One turning vector, and how many steps it has turned
The counts run from 0 to 502.
[-102,  139,   76,   42,  -97, -106,  -36, -188, -123, -208,  -27, -179,
   60,   47,  162,    0,   26,    3,   83,  -50,  -73,   37,  168,  -89,
  -59,  120,  -53,  100, -130,  -57,  -51,   24, -186, -111, -158,   14,
  149,  146,   73,  248,  -21,   57, -206,  208,  213,  203,  -12, -239,
   -5,    7,   98,   23,   73,  187,  -75,  -57,   72,  -32, -107,  192,
   -1,  -52,   56,  120, -119,  110,  -37,   58,   44,   41, -217, -310,
   33,  207, -250,  113, -295, -128,   43] -> 402
[ 108, -155,   21, -208, -123, -142,    0,  -35,  173, -129,  -41, -129,
  111,  -65,  -17,  -23,  107,  207,   -5,  -30,   47,  -31,  133,  -21,
 -180,  111,  -45,  171,   42,  -21, -159,   -8, -174,  -82,   -1, -176,
  -27,  175, -114,   20, -112,   51,   22,   -2,  134,  112,   45,  169,
 -124,  171,  213, -273,  -35,  275, -256, -137, -154,  209, -180, -108,
   94,  -61,  -86, -130,   10,    2,  -50, -227,   31,  105, -231,   40,
   -5,  -36,  -94,   94,  -88, -150,  -92] -> 375
[ -30,  221,   90,  131,    0,   58,  145, -106,  -85, -119,   -9,  -11,
  133, -173,  225,  105,  114,    9, -127, -163,  -36,   34,   66,  133,
  220,  -10,  -17,   32,  -45,   47, -160,   60, -176,   -2, -225,  -23,
  181,  190,  255,  106,   25,  -69, -129,  337,  200,   39,   70, -298,
  -37, -175,   18,  -64,  -22,  121,  -15,   43,    7,   70, -160,   38,
   24,  -39,   31,   29,  112,   61, -102,   88,   44,  174,  -12,  -69,
  -19,  134, -283,  178,  -19, -172,   76] -> 343
[ 188,  -86,   47, -144,    3,   96,  -65,  -29,  172,   90, -116,   94,
  -82, -265,   26,  -21,  135,  -61,  -63,   20,   33,  -10, -144,  197,
  -23,  163,  -75,  -96,   98,  -33, -240,  -66,  -87, -148, -109,  124,
  100,  130,   82,  -53,  104,  -34,  327,   -3, -145,  -17,  151,   90,
 -126,  -22,  169, -197, -264,   58,  -40,   51,   92,  246,  -91, -156,
  182,  111, -192,  -31,   53,  -87,   76,    4,   35,  122, -109,  226,
    0,   35,   97,    8,  -53, -121,  135] -> 500
[  93, -243,   78, -102,    7,  -66,   33,  -80,    8, -101,   38,   42,
   70, -273,   89, -109,  178,   94,    5,  -45,   41,   23,  -40,  132,
   68,   63, -163,   -8,  143,  -99, -214,   24,  -39, -155, -142,    8,
  -10,  113,  268,  109,   29,  -82,   53,   26,  -27,   36,   30,   -2,
   23,   62,  194, -151,    2,  257, -243,   91,   44,  404, -153,  -92,
   77, -164, -218, -150,  -19, -161,   14,  -20,   -4,  223,  -91,   53,
   -8,   35,  -52,   71,   32, -111,   56] -> 113
[ 255,  -81,   90, -167,  -40,   55,  -19,  -65,  147,    4,  -86,   69,
   15, -256,   20,   27,  127,   -7,   -9,   60,   45,   15, -154,  145,
  -32,  155,  -95,    0,   79,  -11, -183,  -74,  -88, -160,  -76,   79,
   -2,  186,   94,  -54,   58,   -9,  352,  -59, -198,    9,  114,   91,
  -63,  -47,  100, -194, -245,  123,   10,   53,   46,  319, -125, -262,
  140,  142, -229,   19,    9,  -52,   87, -107,   52,  160,  -79,  206,
   47,    8,   52,  -40,   60,  -71,   54] -> 110
[ 113, -168,   79, -139, -128, -185,   15,  -84,   99, -230,   66, -137,
  159,  -24,  -47,   58,  167,  184,  -36,  -25,   37,  -46,  152,  -61,
 -170,  111,  -33,  106,   16,  -62, -152,   -2, -165,  -73,   13, -209,
  -45,  127,  -25,   81, -134,   67, -101,   10,  138,  115,   66,  104,
  -70,  165,  181, -221,   49,  352, -270,  -88, -101,  212, -177,  -53,
    3, -137,  -67, -177,  -17,   42, -127, -192,   38,   94, -193,   -4,
  -14,  -24,  -91,  121,   -9,  -85,  -38] -> 376
[  78,  134,   89,   49, -113,    5,   69,  -49,   80, -142,  -53,  -99,
   43,  -61,  -32,  165,  139,   89, -151,  -25,  -60,  -27,  114,  -32,
 -107,   20,  100,  100,   28,   16, -263,  -35,  -84,   -2, -106, -241,
  148,    1,    0,    1, -137, -105,  -96,  253,  216,  103,  187, -121,
 -148,   16,   83, -188, -118,  292, -103, -146, -105,  -29, -170,  104,
  -19, -133,   16,  -74,  156,  161, -216,   44,   50,   44, -296,  -79,
   29,  -39, -178,  204,  -17, -271,  205] -> 360
[ 104,  -31,  -28,  -97,  -98,   96,  -68,   -8,  221,  274,    1,   88,
 -121,  -78,   70, -159,  -66,  -23,  -36,  -69,  -18,   51,  -18,    7,
   39,  149,   79, -124,  -20,   66,  -47,  -51, -350,  -38, -120,  291,
   92,  160,  -56,  -41,  130,  278,  221,   93,  -30,  -23,   37,  152,
 -303,  -67,  214,   17,  -76,   64,  -71,  174,  200, -124,    3,   74,
  290,   84,   90,  -59,  -10,    4,   39,  -84,  136,   45, -124,   28,
  -22,  126,  101,   13, -266, -112,  -30] -> 229
[ -13,  175,   26,  -84,  -62,  -11,  -74, -140,   39, -239,  135, -232,
   38,   20,  -45,  245,   98,  160, -119,    4,  -55,  -45,   79,  -83,
 -304,  274,  217,  -63, -127,  -61,  -78,  117, -241,  -10,   86,  -68,
   -2,  149,  -61,   81,  113,   70, -171,  -17,   78,  175,  126, -139,
 -198,   93,   -5,   46,  -14,   98,   14,    2,   84, -237,  -88,  -58,
 -112,  -25, -118,  118, -226,  262,  -65,  -10,    6,  -27,  -66, -127,
   89,   90,   42,    6, -137,  -22,  -96] -> 209
[-127,  -84,   37, -125,  -92, -140,  -82,  -77,  130,   70,  -69,  -94,
  -20,  -20,   -4, -125,  240,   39, -115,  -59,  -31,  -21,   38,   11,
 -169,  199,   18, -203,   -2,  -79, -155,   26, -280,  -28,  -68,  120,
   85,  181,   -5,  170,  135,  111,  -72,  103,  166,  118,   51,   56,
 -257,   61,  274,  -23,  -16,  150, -192,   13,  228,  -41, -108,   53,
   88,  -74,  -39, -191,  -63,   20,  -73,   24,   25,  -29, -107,  -90,
  -17,  149,   -3,  116, -416, -179,  -45] -> 223
[ -93,   76,   27,  -58,  -35,  -41,  -56,    2,   85, -122,   59, -180,
  -61,  -26,  -60,   20,   69,  126,  -99,   47, -107,  -24,  105, -122,
 -193,   73,  256,  -90,   10,  -87, -137,   60, -147,   20,   26,  -78,
   37,   20,  -10,   67,   24,  -55, -241,  150,  174,  229,  114,  -72,
 -241,  179,  134,   41,   96,  210, -153,   46,   48, -191,  -61,  210,
    0, -233,    8,  -68, -103,  235, -141,   94,  103,  -98, -260, -154,
   72,   46,  100,   87, -256, -218,   71] -> 419
[  15,  -43,   52,   37,   -2,  -69,   -7,   11,  191,  -83,  148,  -44,
  116, -144,  -24,   64,  255,  270, -288,  -91,  -39,  -82,  185,  151,
  -80,   12,   89,  -34,   11,  -58, -212,   72, -256,   48,   23, -190,
    9,   79,   83,  -42,    8,  -90, -220,  127,  196,   86,  150,  -13,
 -222,  127,  110, -173,  -29,  188, -241,   28,   -9,   41, -158,  -24,
  -69, -266,  -73, -160,   80,   98, -207,   -1,   42,   87,  -37,   58,
  -22,  -58, -102,  163,   28, -105,  -63] -> 156
[ -60,   28,   37, -176,  -35,  -49,   16,    7,    6, -138,   15,  -59,
 -124, -248,  -32,   56,  312,   82, -212,  -32,  -12,  -33,  -28,  102,
  -65,  120,  199, -237,  158, -107, -257,   93,   19,  -41,   46, -136,
   -7,  153,  213,   76,  190, -207,  -91,   97,   40,  172,  189,  -65,
 -159,   -4,   50,  -93,  -72,  114,  -51,  129,  135,   80, -153,   41,
  -82, -190, -274, -179,  -84,  139,  -51,  121,    3,  -55,   18,   94,
  162,   15,  109,  120, -117, -183,  132] -> 487
[ 105,  149,  -48,  -50,   31,  174,  -69,  -12,  192,  -42,   -7,  -75,
    3, -116,  -30,  201,  159,  126, -242,   49,  -43,  -23,   71,  163,
 -232,  143,  151,   85,  -98,   54, -169,  -19, -199,  -29,   72, -150,
   74,  108,  -70, -123,  -18,  -19,   45,   60,   13,   24,  209,    6,
 -307,   47,  -39, -245, -313,  -12,   58, -146, -151,  -10,  -72, -208,
   40,   69, -104,  223,  101,  147,  -45,  -71,   43,  123,  -62,  173,
   -7,  -14,  -98,   54,  -12, -127, -109] -> 152
[ 181,  -47,  -39, -257,   -5,  -28,   48,  113,   32,  -81,   13,  -26,
  -13, -276,   62,  -34,  -53,  118,  195,    2,  127,   84,   15,   84,
  103,   -4,   72,  216,  241,   66, -118,   -7,   42, -115,  -26, -139,
 -160,  233,  108,  -81,  -43,  -62,   91,  134,  -36,   80,   59,  102,
  -62,  -87,   30, -289,  -51,  152, -107,  156, -282,  346,  -80,  -95,
  154,   66, -144,   -6,   47,   76,  142, -194,  119,  129, -130,  204,
  162,  -44,   18,   56,  123, -190,  -14] -> 315
[-137,   16,   54,  -95,    2,  -63, -146,   62,  103,   -8,  -28, -160,
 -115,    6,  -65,  -45,   47,   86,   -7,    9,  -96,   -5,  145,  -63,
 -246,   80,  244,  -27,    4,  -54, -122,  -15, -152,  -38,   21,  -91,
   24,   48,  -53,  101,   22,  -39, -253,  148,  205,  198,   76,   -1,
 -295,  143,  141,  -79,   -9,  136, -166,  -27,  -43, -134,  -42,  201,
   51, -149,   24,   -8,  -66,  208,  -77,   49,   79, -120, -299, -126,
   88,   54,   35,  132, -378, -257,   16] -> 418
[   7,   13,  101, -123,   15,   46, -169,  -56,  -92,   -2, -116,  -43,
 -150, -147,  129, -128, -143, -155,  338,  129,  -35,   98,  -70,    0,
  -76,  166,  -22,  100,   -8,  -90,  -18,  -76,  -42, -239, -103,  191,
   40,   79,  125,  145,  113,   14,  206,   16,  -87,  178,  -25,  -81,
  -24,   15,  114,   -3,  -98,   75,   46,  126,   58,  107,   42,   11,
  285,  170, -104,  274, -209,   46,  227,  -16,   92,   97, -257,  -93,
   98,  218,   69,  -52, -220, -146,   20] -> 458
[ -16,  -27,    1, -195,  -61,    8, -145,  -51,  216,  177, -130,  -63,
  -97,  -38,   49,  -33,  116,  -20,  -91,  -27,   10,   15,   25,   85,
 -212,  262,   64, -136,  -83,  -36, -106,    0, -349,  -73,  -30,  174,
   62,  330, -109,   31,  199,  154,   87,   57,  116,   90,   91,  176,
 -312,    8,  213,  -91, -170,   14,  -62,  -41,  113,  -56,  -67,  -48,
  129,  155,  -55,   48,  -57,   59,   51,  -32,    0,  -27,  -67,    7,
   19,  137,   13,   51, -427, -158, -151] -> 221
[ 313,   42,   28,  -34,  -34,  123,   61,  -53,   70, -277,  264,  -30,
   67, -294,  -86,  118,  -11,  150,  -30,   53,   21,   27,  -79,  -51,
   43,   16,  202,  103,  199,   52, -202,   -5,   14,  -21,    8, -112,
  -70, -116,  130, -101,    2,  -98,  107,   33, -189,   26,  123, -135,
  -41,   34,   -4,  -26,   54,  239,  -30,  230,  -26,   53,  -53,  -89,
   67,  -86, -156,  -16,  -29,  154,  -58,  -64,  143,  136, -196,  109,
  109, -142,  192,  -26,  406,  -21,  195] -> 311
[ 164,   66,   27, -140,  -60,  -95,  160, -148,  -75, -409,   49, -126,
   67, -187,   43,  168,  171,  115,   52,   11,   52,  -20,   -5,  -25,
   14,  123,   28,  152,  217,    8, -208,   74,   18, -110,  -24, -239,
  -47,  123,  158,   77,   -7, -121,   -9,   70,  -53,  159,  119, -140,
   79,  -29,   11, -176,    0,  277,  -43,  100, -101,  258, -171, -132,
  -58,  -80, -258,  -79,  -88,  144,  -22,  -43,   57,   90,  -71,   52,
  139,  -67,    4,   51,  167,  -50,  139] -> 318
[ -11, -142,   18, -171,   25,  -48,  -76,  -11,  -42,   26,   80,   21,
  -55, -238,  194, -212,  -85,   19,  266,   -2,   47,  147,   -3,   89,
  180,   91,  -15,  -13,   10,  -23,  -16,   34, -161, -140, -105,  226,
 -100,  220,  246,  129,  198,   72,   27,   48,  -47,  143, -137,  -11,
  -71,    5,  128,   48,  141,   67, -138,  350,  142,  221,   -5,   -1,
  227,  -31, -111,   35, -174,  -21,  196, -101,   90,  120,  -32,  -32,
  111,  155,   33,  -26, -232,  -24, -109] -> 61
[ 136,  299,   80,  153,  -25,  180,    2, -207,   10, -129,  -25,  -18,
  104,  -89,  154,  238,  102,  -47, -185,  -62,  -76,    0,  -31,  160,
   38,  107,    6,   33, -120,   49, -182,    9, -178,  -58, -187,   13,
  235,  109,  145,   23,   40,  -36,   30,  244,   70,   10,  165, -312,
  -68, -128,    1,  -83, -193,   60,  138,  -85,   61,  -67, -134,  -40,
  -27,   70,    4,  229,  125,   66, -132,   86,   51,  180,  -89,  -63,
  -38,  130, -284,   77,   62,  -76,   96] -> 345
[  66,   55,  116,  164,   67,   94,  -20, -231,  -91, -240,  185,  -64,
  194, -236,  128,  217,  187,   98, -191,  -23,  -70,  -22,   22,  189,
    6,  119,  -51,  -18, -134,  -32, -180,  100, -227,  -91, -138,   32,
  109,   66,  277,  153,  127,  -28,  -71,   40,  -33,   64,  113, -308,
   -3,   23,   -2,   19,  -84,  100,   31,   46,  165,   87, -132, -172,
  -27, -125, -130,  192,  -66,   29,  -74,   22,   -4,  259,   30,  -50,
  -33,  125, -178,   32,  142,    8,  -43] -> 336
[  76,  218,   18,  102,   88,  285,  -65,   -1,  -34,   15,   68,   49,
  -69, -296,  143,   38, -123,  -28,   28,   57,  -90,  102,  -95,  120,
  119,   73,  261,  -30,  -59,    5,  -70,    8, -103,  -71,  -84,  178,
   52,   -6,  219,  -19,  206,  -52,   92,  142, -136,   64,   49, -245,
 -150,  -72,  -20,  151,  -42,  -23,  141,  306,  163, -144,   93,   99,
  181,   52,  -48,  297, -109,  140,   90,   97,  153,  128,  -96,  -19,
   77,  129,   86,  -54,   22,  -58,  109] -> 75
[ 251,   60,   71, -114, -116,  115,  106, -170,   92,  -95,  -29,   38,
  -42, -195,   13,  116,  198, -109, -176,  -33,  -14,   -6, -214,   73,
   60,  177,   15, -146,  128,   40, -283,   -6,  -86, -102, -136,   78,
   95,  165,   85,  -70,   88,  -21,  336,   79, -150,  -23,  223,  -57,
  -82, -166,   88,  -94, -175,  116,  100,  104,  223,   48, -157, -200,
   68,   85, -191, -110,  -20,   27,  -38,   44,   41,   88,  -13,  157,
   78,   24,  100,   -3,  112,  -41,  194] -> 498
[ 183, -104,  -15, -194, -119,  -85,  -21,  -24,  217,  -41,  -47,  -96,
   74,  -52,  -21,   -1,   38,  132,   14,   32,   73,  -42,  124,   -4,
 -224,  104,   -1,  182,   60,   41, -113,  -57, -230,  -76,   -9, -126,
  -46,  195, -140,  -52, -117,  143,  101,    8,   60,   81,  104,  182,
 -158,  135,  189, -303, -123,  208, -134, -139, -225,  202, -122, -168,
  143,   53,  -70,  -25,   59,   58,   -9, -261,   22,   82, -206,  105,
   12,  -26,  -90,   74,  -39, -144, -133] -> 374
[ 194,  -83,   76,   35, -175,  -77,  125,  -87,  156,  -57,   87,    2,
  206,  -65,   94,  -87,   64,  141,  -87, -157,   12,   39,   83,  -29,
  176,   20, -139,   55,  -22,   46, -101,   -1, -333,  -11, -215,    5,
   68,  117,   34,   41, -116,  143,   12,  165,  123,  -26,   62,  -14,
  -57,   41,  241,  -71,  106,  349, -270,   55,  114,  117, -189,   55,
   97, -146,   90, -286,  140,  -60, -141, -111,   89,  233, -182,  -73,
  -38,   37, -180,  154,   12,  -72,   32] -> 173
[ 243,  -35,  -11, -106,   29,  157,  -78,   41,  235,   39,  180,  102,
  -29, -370,  -96,   24,  102,  142, -163,   49,  -40,    2, -127,  178,
  -47,  120,  158,  -83,  117,   17, -219,    6, -119,  -45,   61,   18,
  -50,   16,   58, -171,  128,  -17,  265,  -39, -185,  -18,  185,   68,
 -249,   40,   92, -100, -142,   81,  -16,  191,   57,   77,  -39, -209,
  142,    3, -217,  -25,  -19,   66,   -8,  -97,   83,  135,  -80,  272,
   38,  -92,  237,  -59,  188,  -59,  -13] -> 101
[  92, -162,  -21, -262,  -77,  -37, -120,   11,  196,   23,   45, -106,
 -125, -144,  -82, -119,  -39,   74,  115,  143,   31,   19,    9,  -89,
 -279,  196,   72,  -22,   82,  -27, -113,  -52, -107, -144,   91,   53,
 -130,  118, -120,   -8,   74,   76,  166, -135, -102,  146,   37,  216,
 -205,  140,  212, -111,  -68,  182, -102,  115,    5,   43,    0,  -53,
  199,   63, -182,  -31, -178,   99,   89, -174,   96,   -1, -260,   99,
  123,  -38,  269,  -80, -177, -129,  -96] -> 43
[ -37,  103,  -40, -103,  207,  157, -220,  162,   23,   22,   20,  -53,
 -246, -293,   25,  -34,   -4,   54,   50,  154,  -84,   49,   -4,  220,
 -151,   92,  327,  -10,   17,  -44, -120,   40,  -12,  -81,   65,    3,
 -100,    8,  163,   17,  227, -141,  -15,   53,  -62,  165,   77,  -41,
 -264,   90,   19,  -56, -137,  -46,   -7,  184,  -48,   16,   74,   64,
  178,    5, -174,  242, -131,  176,  123,   11,   77,  -33, -180,   96,
  139,   71,  192,  -72, -137, -255,  -56] -> 475
